In the data rows, the value 500 means zero.
Here are some numbered points:
(711 539 459 681 465 337 614 674 417 635 344 568 536 489 381 637 592 722 503 556 491 547 360 442 578 551 723 413 397 618 544 451 395 635 509 410 355 532 302 666 722 578 382 485 642 482 483 345 372 567 540 419 642 529) 0
(448 664 375 655 639 763 447 494 486 512 573 740 324 585 500 378 613 433 423 537 520 552 454 344 478 309 507 612 445 367 614 474 264 593 500 388 354 616 441 332 205 752 513 328 419 545 642 472 468 663 544 471 628 571) 1
(330 739 698 413 586 617 282 243 502 428 566 466 621 433 533 396 611 212 513 528 672 436 395 543 565 444 516 557 615 182 499 478 507 316 376 532 740 489 480 706 424 465 614 436 256 486 641 640 573 470 314 753 683 504) 2
(542 330 515 253 534 444 421 588 394 434 416 414 562 531 435 548 464 563 519 582 404 333 578 429 453 472 581 605 629 349 387 540 776 450 476 632 573 432 540 387 627 408 449 573 533 599 597 623 621 312 606 422 428 392) 3
(469 439 613 682 473 601 302 192 327 530 601 417 578 490 480 530 584 414 610 532 580 375 613 922 589 676 589 546 511 667 353 475 584 533 584 349 654 292 508 670 402 485 532 513 318 312 588 505 451 719 310 773 541 469) 4
(339 681 529 755 483 610 561 263 521 495 649 810 562 645 576 474 516 497 361 544 449 549 383 367 615 297 467 335 347 434 546 598 361 363 440 573 269 572 626 544 237 550 689 375 490 227 433 494 417 623 320 443 531 730) 5
(656 413 591 634 617 497 527 425 437 601 506 404 649 362 265 627 541 353 501 512 383 546 524 721 540 564 523 494 574 411 435 593 415 510 383 578 709 591 304 600 694 573 521 578 475 433 695 481 492 358 525 493 515 503) 6
(688 518 587 564 544 512 571 360 408 669 516 497 680 480 430 605 616 496 491 611 415 590 360 663 640 612 600 483 502 384 450 431 607 507 289 506 585 627 417 693 571 460 542 452 497 370 665 618 391 612 500 580 581 415) 7
(419 518 436 442 446 273 205 499 389 435 400 451 301 691 476 454 454 517 727 529 685 409 603 507 470 546 543 464 393 482 449 421 547 458 576 483 678 404 543 424 450 590 508 565 376 680 629 593 776 396 661 492 481 439) 8
(612 639 526 620 475 292 757 513 492 685 329 533 389 517 331 531 509 732 249 470 531 667 588 470 400 490 677 367 279 639 558 366 497 484 415 451 367 537 312 762 665 515 455 377 605 581 393 414 430 577 588 582 558 459) 9
New points follow, each followed by the numbers of its three nearest points above, smallest number first.
(531 396 484 888 603 133 505 397 227 704 94 418 0 859 191 612 425 986 743 385 571 488 754 791 224 971 699 324 451 896 145 272 172 650 392 283 843 279 93 299 686 653 389 627 391 999 595 386 546 218 825 574 425 247) 0 8 9
(438 427 369 323 722 669 623 761 403 555 520 536 215 556 515 637 568 278 853 546 539 763 351 282 589 411 576 680 427 285 693 588 399 426 560 461 481 498 432 172 424 816 331 481 566 674 435 468 557 320 606 185 244 329) 1 3 8
(452 315 342 547 586 500 488 547 321 527 498 324 291 626 409 733 358 722 802 432 498 490 706 645 492 668 505 487 497 647 390 484 383 651 640 592 525 429 493 121 561 621 466 537 540 715 656 535 512 510 667 549 358 373) 3 6 8
(460 627 558 268 526 480 467 538 515 451 426 441 525 252 460 249 694 313 327 679 516 435 343 421 548 82 346 752 542 257 547 352 628 367 422 527 658 462 449 581 477 473 599 462 353 850 511 648 481 472 429 646 571 409) 2 3 7
(256 573 553 681 635 466 713 541 401 775 312 648 297 404 439 411 619 574 528 447 630 542 442 624 346 642 596 488 345 466 456 324 277 553 448 292 440 391 296 567 450 570 511 451 331 818 366 335 375 585 619 558 394 399) 0 1 9
(340 733 419 503 554 657 423 416 368 536 495 760 356 650 625 396 558 480 478 663 428 497 382 304 626 301 541 507 453 249 447 373 337 392 380 466 535 544 555 304 250 811 437 223 268 678 666 466 541 560 533 415 576 509) 1 5 8
(498 689 544 402 334 466 659 525 569 433 487 619 688 358 511 482 447 579 150 446 464 505 330 312 445 385 378 395 481 457 669 451 627 436 469 513 192 525 629 612 413 298 582 358 594 419 357 580 384 704 360 689 539 609) 5 7 9
(453 746 483 284 385 331 416 604 561 346 470 593 710 500 624 318 434 552 240 460 470 290 533 325 346 312 483 377 504 437 533 368 628 513 530 584 427 533 525 573 380 405 635 504 581 559 544 532 628 652 464 590 639 632) 3 5 8
(554 642 461 526 342 553 499 768 687 324 589 546 712 455 595 354 525 607 396 406 596 617 362 312 374 383 431 472 455 642 686 460 485 503 666 474 239 594 567 800 419 471 590 496 614 262 285 633 523 701 450 506 651 633) 0 5 9
(691 439 338 309 544 493 550 395 639 305 629 590 722 595 538 590 266 622 302 521 173 507 640 500 489 371 419 422 653 423 508 641 781 484 498 650 369 692 707 312 554 469 573 468 605 381 500 604 549 577 621 363 462 688) 3 5 7
(501 499 469 639 422 562 301 297 579 396 556 702 411 769 590 661 441 543 541 475 351 412 590 598 641 501 515 290 354 442 362 565 435 444 460 451 585 553 513 267 420 640 535 437 359 495 613 578 705 403 527 441 505 617) 1 5 8
(240 869 535 654 572 621 487 461 500 538 447 742 469 657 657 442 571 427 504 576 497 544 315 438 627 363 498 530 357 405 553 566 314 432 532 407 504 535 495 505 235 690 444 379 387 615 720 441 471 644 480 661 599 651) 1 2 5
(495 437 678 430 523 642 368 403 456 542 458 469 431 465 467 677 608 315 616 523 468 585 421 549 586 487 553 440 554 379 443 626 445 379 450 518 580 423 385 405 628 586 523 538 357 444 410 530 533 191 445 487 428 393) 3 6 7
(271 611 487 259 309 450 360 596 604 329 497 503 514 552 742 275 293 406 432 458 569 389 509 414 426 400 299 436 524 575 632 454 552 427 628 347 308 473 785 373 302 407 636 471 520 444 356 426 485 611 395 584 439 671) 1 5 8
(484 356 594 608 599 703 471 262 514 355 515 479 574 555 522 493 482 414 496 536 340 362 630 752 552 602 468 494 589 351 390 646 485 429 401 520 662 479 534 405 421 480 495 383 371 433 760 419 404 461 516 608 408 510) 4 6 7
(546 721 391 516 398 339 652 675 688 456 488 528 408 578 559 343 499 747 249 375 506 601 387 317 344 411 587 390 405 600 613 466 368 485 515 362 242 580 398 530 427 572 549 436 537 602 356 491 587 516 552 374 516 589) 0 1 9
(646 401 490 514 540 433 499 459 509 519 448 397 519 352 314 636 629 438 626 482 499 432 546 647 538 564 558 627 614 427 494 492 510 557 465 525 820 535 463 529 737 446 460 521 442 535 685 614 549 333 593 571 562 443) 3 6 7
(453 570 553 645 399 431 339 63 624 306 733 557 268 718 574 466 393 555 512 463 459 535 755 636 392 597 383 319 413 738 317 489 464 397 433 546 527 492 490 417 429 610 724 741 373 333 496 531 861 375 376 320 525 661) 4 5 8
(429 362 410 485 620 512 476 552 252 529 501 348 232 621 340 676 486 470 792 434 624 448 731 547 538 550 528 530 386 539 355 543 508 527 723 548 581 333 590 285 691 630 506 633 411 601 535 523 655 496 590 518 352 355) 3 6 8
